Some points:
[-0.3  0.4  0.2  0.9 -0.3  0.2 -0.6  1.3  0.9 -2.6 -0.1 -0.5  0.   0.6
 -1.4 -0.8  0.  -1.2 -0.7  1.  -0.5 -1.   1.1 -1.7]
[ 0.  -0.4 -0.3 -1.1 -0.8 -1.2  1.9 -1.7 -2.5  0.7 -0.4  0.9 -0.7  0.2
 -1.   0.1  0.7  0.5 -0.9  0.5  0.7 -1.2  1.3 -1. ]
[ 1.1 -0.2 -0.2 -0.6 -0.4  0.5  0.1 -0.8  0.4  0.2  0.3 -1.2 -1.8 -0.2
  0.6  1.9 -1.8  0.6  1.8 -0.1  0.9 -2.4 -0.8 -0.8]
[ 0.2 -1.4  0.3  0.1 -0.4  0.6 -1.5  0.9 -1.8  0.3  0.6  0.2  0.5 -0.3
 -0.9  0.3  0.9  2.6 -0.6 -0.6  0.6  0.4 -0.6 -0.3]
[-0.9 -0.1  1.5  0.4 -1.9  0.3 -1.   0.7  0.2  1.2 -0.9  0.7  0.4  0.2
  1.1  0.   0.1  0.  -0.2  0.1 -0.7 -0.6 -0.4 -0.8]
[ 0.  -0.6 -1.5 -0.1  0.9  0.7 -0.5  0.2 -1.1  0.5 -1.3 -1.  -1.1 -1.2
 -0.8  0.5  1.4 -0.8 -0.4 -1.2 -0.4 -1.1 -0.2 -0.9]
[ 0.4  2.8  0.   0.3  0.5  1.  -1.   0.1  0.   0.7  0.4  1.3 -0.7 -1.1
  1.   0.5  2.1  0.7  0.8  2.2  0.4 -0.3  1.4  2.3]
[-0.2 -1.1  1.5  0.3  1.   0.  -0.1  0.2  0.9 -0.1  0.5  0.5  0.2  2.2
  1.4  1.1  0.8  0.4 -1.1 -2.2 -0.1  0.4  0.4 -0.1]
[-0.3  0.5  0.3 -0.5 -2.3  0.3  0.2  0.4  0.4 -1.7 -0.6  0.5 -0.1  0.8
 -1.1  0.2 -0.3 -0.2 -0.3  0.8  0.6 -0.6 -0.6  1.3]
[ 0.  -0.5 -1.7  0.1 -1.2 -0.7  2.2  1.7 -0.4  0.   1.3  0.7 -0.8 -1.2
  1.9 -0.3 -1.   0.5  0.1 -1.   0.8  0.2  2.3  0. ]
[ 0.5 -0.1 -0.7  2.1  0.8 -1.5  0.1 -0.7  2.  -0.3  1.4  1.1 -0.7 -1.3
 -0.8 -0.2  1.2  0.8 -1.2 -0.7 -0.8 -0.6 -0.5 -0.5]
[ 0.2  2.3 -0.4  0.1  0.7  1.2 -0.9 -0.4  0.1  0.2  0.   0.6  0.8 -1.9
 -0.9  0.8 -1.7  0.4 -0.4 -1.4  1.1  0.3 -1.  -0.3]
[ 0.5 -0.5 -0.7 -2.6 -0.3  0.5  0.   0.6 -0.3 -2.2 -0.7  0.6 -1.8 -0.5
 -0.2  0.6  1.3 -1.6 -0.7 -1.6 -0.4  0.5 -1.2  1.4]
[ 0.5 -0.3  2.4 -0.9  2.2 -0.9  0.1  0.1 -0.5  0.3  0.5 -0.2 -0.6 -1.6
  0.9  0.3 -0.1 -1.3 -1.3  1.2  0.2 -0.4  0.9 -0.7]
[-0.4 -1.  -0.4  0.7  0.   2.   0.8 -1.1 -0.3  0.2  0.2  0.   0.9 -0.8
 -1.5 -0.1  0.8 -0.5  2.2 -0.6 -0.1  1.3  0.7 -1.3]
[ 0.9 -0.2 -0.4 -0.7 -1.1  0.   1.1 -1.3  1.5  0.   0.6 -0.6  1.5 -1.9
  0.9  1.1  0.2 -0.8 -2.3  1.3 -0.9  0.8 -1.6 -0.7]
[ 0.4 -0.5 -2.1  0.  -0.3 -0.8 -1.3 -0.3  0.  -0.1 -1.2  2.6  0.3  1.2
  0.4  0.2 -0.3 -0.1  0.   1.1 -0.7  0.7  0.4 -1. ]
[ 1.3 -0.5 -0.4 -1.7  0.2  0.   0.1 -0.4  0.9  0.6 -1.2 -0.9  0.4  0.2
  0.8 -1.9 -2.3  0.  -0.8  0.4 -0.6  1.3  1.2  1.2]
[ 0.2 -0.9 -0.1 -1.2 -0.6  1.4 -2.1 -0.1 -1.6  0.1  1.  -0.7  1.2 -0.5
  0.5 -0.1  0.8  0.  -0.5  1.7  0.8  1.   0.5 -0.7]
[-0.9  0.8 -0.5  0.3 -0.3 -2.2 -1.9  1.1 -0.4  0.8 -0.2  0.6  0.5 -0.4
  0.8 -1.1 -0.7 -1.1  0.6 -0.8  0.8  0.2 -1.  -0.7]
[-2.7 -0.6 -0.9 -1.3  1.5  1.   0.1 -0.3  0.2  1.3  1.3 -0.3  0.2  0.3
  0.9 -1.4  0.4 -1.5  0.8  0.  -1.3 -1.2 -0.9  0.8]
[-1.3 -1.1 -0.8 -0.8  1.2  0.3  0.5  0.   1.1 -2.4 -0.7 -0.6  2.4  0.
  0.9 -0.3  0.   2.4  0.6  0.4  0.1 -2.   0.6  0.4]
[-0.5  1.1 -0.4  0.3 -0.9 -1.1 -0.4 -1.5 -0.9 -1.9  0.3 -0.3  0.4  0.2
  1.1 -0.4 -0.3 -1.2  1.9  0.  -0.8 -0.1 -0.2  0.3]
[-1.3  0.4  2.2  1.6 -0.7  0.1 -0.4 -1.  -1.5 -1.5 -0.3 -0.7 -1.2 -1.5
  0.3 -0.5 -0.7  1.2 -0.2 -1.  -2.9  0.9  1.   0.8]
[-0.2 -1.1 -0.2  0.9 -0.6  0.3  1.1  0.3 -0.2  0.6  2.1  0.8  1.3 -0.4
 -0.9  0.5  0.1 -1.3 -0.2 -1.   1.   0.5  0.7  2.4]
[ 2.7  1.3  0.5 -1.7 -0.8 -1.3 -0.1  0.6  0.5  1.4  0.5 -0.7  1.9  0.8
 -1.   0.1  1.   0.8  1.6 -1.5 -2.8 -1.   0.5  0.3]
[-1.9 -0.7 -0.4 -0.5 -0.4 -1.2 -0.3 -1.4  0.3  1.4  0.4 -0.1 -1.1  0.6
 -1.5 -0.7 -0.9  1.8 -0.7  0.9 -0.5 -0.5 -1.7  1.4]
[-0.2  0.7  1.6 -0.5  0.7 -1.4  1.1  1.2 -1.1 -1.6  0.   0.2  1.1  0.2
 -1.4 -0.1 -0.4 -0.1  1.   0.6  1.1  0.1 -1.6  1. ]
[-0.4  2.2 -0.2  0.4  0.6  0.9  0.4 -2.1 -1.3  0.1 -0.3  0.5  1.2  2.3
  1.2  1.2 -0.4 -0.5 -1.6 -1.3  0.8 -0.2  0.4 -0.3]
[-0.9  0.4  0.7  0.4 -1.7  0.3 -0.6  1.5  1.4  0.9 -1.3 -0.7 -0.7 -0.2
  1.   0.   0.1  0.2  0.2 -0.5  1.  -0.2 -0.3 -0.1]
[-1.1  1.  -0.2  1.1 -0.2 -1.1  2.1  0.9  0.3  0.9 -2.1 -2.3  0.8  0.1
  0.7 -0.2  2.2  0.4  0.2  0.6  0.7  1.1 -0.5 -0.5]
[ 1.3  1.6 -0.6  0.6  0.5  2.3  1.4  1.3 -0.7  0.2  0.4 -0.1 -0.8  1.2
 -0.6 -3.1 -0.4  0.8 -1.4 -0.4 -0.3  0.  -0.9 -0.6]
[ 0.6 -0.8  0.4  0.9  0.6  0.9  0.7  1.   0.6  0.   0.7  1.9 -0.3  0.7
  0.7  0.5 -0.3  0.8  1.   1.2 -0.5 -0.2 -0.5 -0.6]
[-1.   0.4  1.4  0.1 -0.8 -0.1 -0.1  0.7  0.9  1.1  0.5 -0.1  0.4  0.3
 -1.8 -0.2 -1.3 -1.9 -0.1  0.5  0.1 -0.9  0.7 -1.1]
[ 0.6  0.1 -1.1  0.7  0.2 -1.2 -1.8 -0.4  0.2 -0.5  2.3 -2.7 -1.3  1.6
  0.2  0.4  0.3  0.   0.   0.4  1.   1.   0.4 -0.2]
[-0.5  0.1  0.5 -1.6  0.9 -0.4 -0.2 -0.9  1.7  0.1 -0.6  0.6 -0.7 -0.5
 -1.6 -0.2  0.2  1.1  0.6 -1.   1.6  1.8  1.8 -0.7]
[ 0.7 -0.8 -0.2  0.8  1.4 -0.3  0.6  0.8 -1.   0.1 -0.6  0.7  0.3  0.
  0.7  0.9 -1.4  0.2  1.1  0.5 -0.4  0.9 -1.5 -0.8]
[ 2.3 -1.8  1.1  1.8  0.2  0.  -0.8 -1.8  0.2  0.3 -1.5 -0.2  0.1  0.1
  0.6 -2.2  0.4 -1.2  0.7 -0.2  1.8 -1.1 -0.4  1.6]
[ 0.2  0.   0.6 -0.7  0.3  0.5  1.1 -0.5  0.9  0.1  0.6  0.  -2.   1.3
  0.4  0.4  0.6 -0.1  1.1  0.9  0.1  1.8 -1.1 -0.5]
[ 0.3 -0.7 -1.   1.6  1.3  0.2 -0.1  1.1 -0.1  0.8 -1.6 -0.8 -0.3  0.7
 -1.6  2.2 -1.3 -0.8 -0.6  1.  -1.3  0.4  1.   2. ]
Along one direction, these points spread out more than along any other. For each point below, how far along it does it lie, from 0 to 99? The average is 50, and the first point in the table lies past the average. One standard deviation of the points above along it is 16.
[ 0.2 -0.9 -0.1 -1.2 -0.6  1.4 -2.1 -0.1 -1.6  0.1  1.  -0.7  1.2 -0.5
  0.5 -0.1  0.8  0.  -0.5  1.7  0.8  1.   0.5 -0.7] 34
[ 0.  -0.4 -0.3 -1.1 -0.8 -1.2  1.9 -1.7 -2.5  0.7 -0.4  0.9 -0.7  0.2
 -1.   0.1  0.7  0.5 -0.9  0.5  0.7 -1.2  1.3 -1. ] 25
[-0.3  0.4  0.2  0.9 -0.3  0.2 -0.6  1.3  0.9 -2.6 -0.1 -0.5  0.   0.6
 -1.4 -0.8  0.  -1.2 -0.7  1.  -0.5 -1.   1.1 -1.7] 75
[-1.9 -0.7 -0.4 -0.5 -0.4 -1.2 -0.3 -1.4  0.3  1.4  0.4 -0.1 -1.1  0.6
 -1.5 -0.7 -0.9  1.8 -0.7  0.9 -0.5 -0.5 -1.7  1.4] 60
[-0.4  2.2 -0.2  0.4  0.6  0.9  0.4 -2.1 -1.3  0.1 -0.3  0.5  1.2  2.3
  1.2  1.2 -0.4 -0.5 -1.6 -1.3  0.8 -0.2  0.4 -0.3] 37
[ 0.5 -0.5 -0.7 -2.6 -0.3  0.5  0.   0.6 -0.3 -2.2 -0.7  0.6 -1.8 -0.5
 -0.2  0.6  1.3 -1.6 -0.7 -1.6 -0.4  0.5 -1.2  1.4] 35
[ 2.3 -1.8  1.1  1.8  0.2  0.  -0.8 -1.8  0.2  0.3 -1.5 -0.2  0.1  0.1
  0.6 -2.2  0.4 -1.2  0.7 -0.2  1.8 -1.1 -0.4  1.6] 61
[ 0.4 -0.5 -2.1  0.  -0.3 -0.8 -1.3 -0.3  0.  -0.1 -1.2  2.6  0.3  1.2
  0.4  0.2 -0.3 -0.1  0.   1.1 -0.7  0.7  0.4 -1. ] 46
[-1.   0.4  1.4  0.1 -0.8 -0.1 -0.1  0.7  0.9  1.1  0.5 -0.1  0.4  0.3
 -1.8 -0.2 -1.3 -1.9 -0.1  0.5  0.1 -0.9  0.7 -1.1] 74
[-0.2 -1.1  1.5  0.3  1.   0.  -0.1  0.2  0.9 -0.1  0.5  0.5  0.2  2.2
  1.4  1.1  0.8  0.4 -1.1 -2.2 -0.1  0.4  0.4 -0.1] 39
[-0.5  0.1  0.5 -1.6  0.9 -0.4 -0.2 -0.9  1.7  0.1 -0.6  0.6 -0.7 -0.5
 -1.6 -0.2  0.2  1.1  0.6 -1.   1.6  1.8  1.8 -0.7] 29
[ 0.2 -1.4  0.3  0.1 -0.4  0.6 -1.5  0.9 -1.8  0.3  0.6  0.2  0.5 -0.3
 -0.9  0.3  0.9  2.6 -0.6 -0.6  0.6  0.4 -0.6 -0.3] 30
